128 stands for zero in the data rows.
Some points:
[143 106 121 144 116  29  85 189  90  82  73 134 113  79 106  89 168 113 109  60 112 187 130 149  70  65 158  76 148  68 136  47 115 115 187  64  87 146 114  84 233 140 120 160 163 135  73 187]
[ 72  95 110 213 160  99 118 168 101 138 132 100 109  82 123 138  83 106 128 139 128 164 132 155 161  96 133  75  89 128 160 130 191 101 238 236 118 120  98 135 205 187 165  65 129 177 148 180]
[108 112  74 121  92 129 101  85 112  71  91 151 162 164 113 168 165 134 123  75 204 100 124 101 144  53 155  80 117  94 137 159 131 131 103 135  63 119 104 125 149 121 241  69 229 175 162 137]
[181 129 141 175 131 146  88 142  65 132 119  61 128 142 147 144 207 153 184  55  85 108  85 143 230 224 160 154  97 164 146 109 120 118 125 155 137 165  92 128 187 192 182 149 203 157 148 121]
[160 108 155 126 131 157 155 108  97 183 143 113 115  75 160  43 204 103  85  84 144  88 183 108 158  66 110 134  98 133 194 148 100 151 158 177 123  73 147 144 195  48 147 127 146 158 125 178]
[119 147 120 112 165 114 144  85  51  79  98 115 144  96 119  54 148  98 127 198 101 157  88  69 140 140 176  52  85 124  67 137  76 142 124 107 105  70 100 188 143 170 132 133 181 147 193  85]
[119  98 107 175 124 136 153 122 184  87 128  96 165 121 151 112 146 157 105 136 100  85 138  96 237  99 199 181 165 152  83  48 117 199 173  74 119  98 127 156 135 122 164 120 149  84 175 189]
[139 172 111  92 113 158 173 164 108 114 151 130 110 123 164 169 142 126 197 126  31  61  91 167  94 122  90  82 164 107  81 170 119 128 214 138 112  81 118 150 151 100 181  98 152  64 130 169]
[134 183 127 110 124 112 196  75  98 136  72  78 178 127 163 137 138 134 151 131 113 148 149  96  83 162 179 103 130 205 154  73 143 116 174 194 116 176 193 140  74 124 179 135 133 136 102 214]
[224  80 100 177 185  90 176 112 142  61 157 172  44 115 152 116 104 109 142 147  75  95 136 117  99 123 121 135 108 164 128  87 116 147  56 171 136 104 193 109 110 155 218 119 172 114 142 122]
[ 95  65 166 116 128 167 123 141  54  90  44 173 145 197 167 105  94 101 101 134  86 101 128 176 143 130 140 109 125 125  93  75 137 133 135 135 216  75 176 159 101  49 171 159 133 161  56 125]
[156  41 181 160 119  79 200  58  99  83 128 106 173 104 158 119  84 169 136  98 133 111  95  99 133 165  80  78 185 103 112 194 181 205 174 151 139 157 163 127 102 111  95 189 164 114 138 125]
[146  80 145  73 148 196 158  99 159  74 124 137  93 113 116 114  52 103 183  97 106 105 161 103 118 170 146 106 133 147 102 137 138 136 148 120  91 215 189 220 224  68  95  83 128 157  56 114]
[104 121  76 126 136 111 115 154 158  90  92 104 143 108 255  88  55 179 139 144  89 106 124 121 140 124  87  62  85 166 151 157 107 146  68 118  64 137 108 197 115  99 120 175 112 100  54 133]
[115  92 108  86 180 159 207  64  97 120  69 146  97 158 113  89  91 155 160 147 113 109 153 173 121 151 130 110  95 168 140  85 177 200 105 137  98 148   0  24 141  70 121 135 140  51 102 123]
[ 27 121 154 184 172 140  86  81 111 214 136 151  34 113 146 149 156 124 175  52 140 201 173 118 108 128 119 140 146 139 141 116 173 185 117  26 113 125 141 196  19 143 159  97 137  79 124  49]
[ 46 192  55  80 164  97 151 122 147  91 169  63  77 112 121 146 172 179 138 122 139 122 183 170 111 128 170 184  94 109 164 184 228 139 120  79 231 107 196 154 128 136  96 169 171 129 120  85]
[ 38 151 137 154 159  56 177  95  99 181 143 151  77 134 168 190 151 109 131 159 157  40 139  89 181 124 117 117 164 145 134 105 129  45  91  45 131 143 158  88 164 146 102 136  98 111 107  50]
[101 126 113 174 139 116 150  68 142 164  67 140  63 134 138 119 152 187 121 139 140 104  74 157  43 188 172 214 195 104 168 192 134 115 101  87 124  72 139 167 153 166 117 115  45 175 142 164]
[ 56  95 126 149 143 170  83 103 143 167 103  97 118 102  86 238 143 110  98 173  59 151 149  62 101 147 114 163 143  72 145 150 121  87  55 152 119 108 161 107 136 123 103 175 175  59 105 147]
[150 201 126 199  96 165 138 130  95 101  94 152 136 113 144 152 146 102  88 126  75 131 179  75 106  99 106 211 136 121  72 178 245  85 122  97 126 155  93 115 115 119 109 144  82 175 142  95]
[117 139 102 121 156 162  64 114 137 173 147 163 137  78  97 157 132 186  29 127  87  20  97 109  59 125 168 133  87  85 146  87 144 125 168 145 114 185 110 145  93 123 105 137  84 125 160  61]
[107 194 187 123 183 100  96 157 170  99  82 181 133  60  79 164  95 127 168 115 168  96 120  86 131 183  88 205  97 103 157 115 128  96 157 145 100  62 103 113  91  89  82 171 162 171 134 112]
[154  78  76 116 150 161 119 113 139 140  72  93 137 133 102 175 125  64 139 119 129  52 177 154 124  95  68 144 115 109 153 122  93  89 163  61 115 133 122 112  38 196  45 145 111 181 168 159]
[159 190 121 109 106 102  76  59 130 110 172 128 108 179  48 181 100 162 118 122  94 145 184 116 179 136  75  98 141 102 172  76 154 126 119 138 104  67 121 158 141 134 125 200  16 167 142 138]
[130 121   0 112  41 135 107 137 127 186 131 152  94 105 115 119 114  98 156 170 143 148  52  59 147 176  82 144 126  86 154  73 149 117 134 100 180 144 128 106 101  72  96 122 124 194 159 137]
[132  64  99 115 111  59  77 129 187 133 135 173 155 192  91 128 244 109 176 182  85 149 139  66 114 148 113 159  57 145 120 192 127 141 184 125 104 122 136  90 108 116 116 135  50 167  89 104]
[124 125  83 120  74 163 122 195 151 196  73  99 144  86  41 158  98 156 152  93 106 133 103 111 110  77 106 112 128 226  97 145 109 169 101 125 113  70 184  67 152 132 118 185  68 163 177  55]
[165 147 123 104  76 131  83 105 180 180 165 113 145 188 165 176  78  52 144 114 142 119 101  57  72  91 178 155 140 154 158 106 141 179 167 151 162  41  81 104 151 190  64 139 135 164  70  79]
[120 184 120 110 188  80  42 112 120 196 193 124 120 162  56 107  90 124 143 123 121  85  57 101 113  63  83 170 141 150  43 150 123 173 113 125 132 152 117  93 111 130 116 162 126 202  76 199]
[ 97 183 187 200  61 174  77  89 154  25 124  68  92 142  77  73 167  88  99 125 144 137  17 168 118  72  94  60  88 129 179 115  71 109 116 110 133 146 147  72 108 114  89  60 118  67  99 110]
[106 169 101 136  46 126  85 105 117  91 162 174 116 111  87  46  96  80 101 157 130 150 150 194 165 118 166 147 225 166 168 194  44 103 171 149 132 187 120  95 100 150 165 169 166  88 132  84]
[145 195 193 123 139 172 115 194 198 141  82 198 153 142 117  64 137 130 133 154 132 117 152  87 180 124 154  55 163  94 190 181 145 141  95 113 222 173 142 101 122 224 172 108 127  94 152 173]
[114 115 221 175  83 150 168 151 204 130 190  97 118 129 124 162 124 106 138 167 145 161 143 185  97 115 174  82 107 101 123 143  56 122  96 103 171 182  49 129 123  84 178 189 127 195 157 141]
[194 125 195  86 163 156  84 147 173 147 130 145 152 132 184 147 145 122 126 239 148 189  90 237 154  87 130 155 166 142 182 125 176 139 127 121  86 177 175 120 150 114 136 143 161 139 192 107]
[147 119 127 148 159 137 174 206  64  93 180 175 182 150  86 159 131 128 187 112 181 173  65 128 153  65 175 145 134 137 192 139  89 121 117 144 154 149 108 192  95 102 104 123  65  77 128 145]
[144 178  92 189 181 140 145 171 162 155 151 165 161 236 157 128 163 140 105  88 169 175 168 166 121 181 147  72 170 135  98 142  84 132 128 193 131 138 162 117 146  86  30 116 167 127 178 131]
[139 103 155 135 128 216 100 175  75  84 219 139 153 123 135 115 134 204 146 203 231 167 172 129  81 162 108 127 142 187  87 109 135 114 137 105 112  99 134  91 149 155 104 106 119 128  97 178]
[128 132 157  79  89 137 126 120 138 137 137 156 107 131 173 121 116  74 116 105 223 145 108 164 124 135 117 152  36 107  38 121 111 113 121 160 121 175 155 150 159 168 132 201  79  30 179 166]
[166 156 141 147  76 114 201 145 153 168 116 150 184 145 101 117 133 204 118 189 167 145 161 180 118 121  38 172 108 102 104  88  92 136 120 151 153 160 107 211 144 178 123  85 182 114  72  84]
[ 83 123 119  73 159 113 152 176 131  76 179 104 206 110 151 129 144  41  65  91 141 161 139 147  96 200  48 160 165 142 130 105 106 193  67 146 150 154 105 116 150 143 155  61  70 124 144 131]
[167  94 148  52 106 110 117  92 155 140 132 141 144  29 131 129 172 132 128 105 127 147 128 186 172 119 166  93 169 123  44 121 130  76  40 183 170 112  94 133  80 125  72  47 104 112 101 134]
[146 101 137  66 141 168 230 165 163 139 193 120 137 156 131  85 101 152  67  79 137 186  92 143 167 160 146 138 131  58 110 125 141  48 118 127  49  89 137  97  66 171 157 129 128 127  86  96]
[130  79 170 101  81  58  96 164  89 145 161  59 182 186 129  52  53 154 170 111 109 110 173 140  85 140 139 158 113  98 113 115 141  56  61 132 132 113 133 120 110  98 113  42 123  70 212 117]
[216 129 137  84 159  74 122 162 105 139  99  65  98 136 151 176  68 176  27 123 181 181 154 102 150 154 131 158 115 136  91 187  75 106 158 110 167 135 105 113 103  74 155  40 102  69 113 115]
These points spread out most along one direction. Take the direction at right angles to it along which they spread out most. Then take the direction at right angles to both along which they spread out most. Go by this last direction. Where along it does each point below lie, from 0 to 99? The average is 50, and the first point in the table lies past the average. One standard deviation of the points above along it is 16.
[130 121   0 112  41 135 107 137 127 186 131 152  94 105 115 119 114  98 156 170 143 148  52  59 147 176  82 144 126  86 154  73 149 117 134 100 180 144 128 106 101  72  96 122 124 194 159 137] 61
[ 56  95 126 149 143 170  83 103 143 167 103  97 118 102  86 238 143 110  98 173  59 151 149  62 101 147 114 163 143  72 145 150 121  87  55 152 119 108 161 107 136 123 103 175 175  59 105 147] 43
[165 147 123 104  76 131  83 105 180 180 165 113 145 188 165 176  78  52 144 114 142 119 101  57  72  91 178 155 140 154 158 106 141 179 167 151 162  41  81 104 151 190  64 139 135 164  70  79] 66
[147 119 127 148 159 137 174 206  64  93 180 175 182 150  86 159 131 128 187 112 181 173  65 128 153  65 175 145 134 137 192 139  89 121 117 144 154 149 108 192  95 102 104 123  65  77 128 145] 56
[150 201 126 199  96 165 138 130  95 101  94 152 136 113 144 152 146 102  88 126  75 131 179  75 106  99 106 211 136 121  72 178 245  85 122  97 126 155  93 115 115 119 109 144  82 175 142  95] 46
[146 101 137  66 141 168 230 165 163 139 193 120 137 156 131  85 101 152  67  79 137 186  92 143 167 160 146 138 131  58 110 125 141  48 118 127  49  89 137  97  66 171 157 129 128 127  86  96] 34
[ 27 121 154 184 172 140  86  81 111 214 136 151  34 113 146 149 156 124 175  52 140 201 173 118 108 128 119 140 146 139 141 116 173 185 117  26 113 125 141 196  19 143 159  97 137  79 124  49] 24
[ 72  95 110 213 160  99 118 168 101 138 132 100 109  82 123 138  83 106 128 139 128 164 132 155 161  96 133  75  89 128 160 130 191 101 238 236 118 120  98 135 205 187 165  65 129 177 148 180] 77
[120 184 120 110 188  80  42 112 120 196 193 124 120 162  56 107  90 124 143 123 121  85  57 101 113  63  83 170 141 150  43 150 123 173 113 125 132 152 117  93 111 130 116 162 126 202  76 199] 67
[156  41 181 160 119  79 200  58  99  83 128 106 173 104 158 119  84 169 136  98 133 111  95  99 133 165  80  78 185 103 112 194 181 205 174 151 139 157 163 127 102 111  95 189 164 114 138 125] 30
[114 115 221 175  83 150 168 151 204 130 190  97 118 129 124 162 124 106 138 167 145 161 143 185  97 115 174  82 107 101 123 143  56 122  96 103 171 182  49 129 123  84 178 189 127 195 157 141] 65
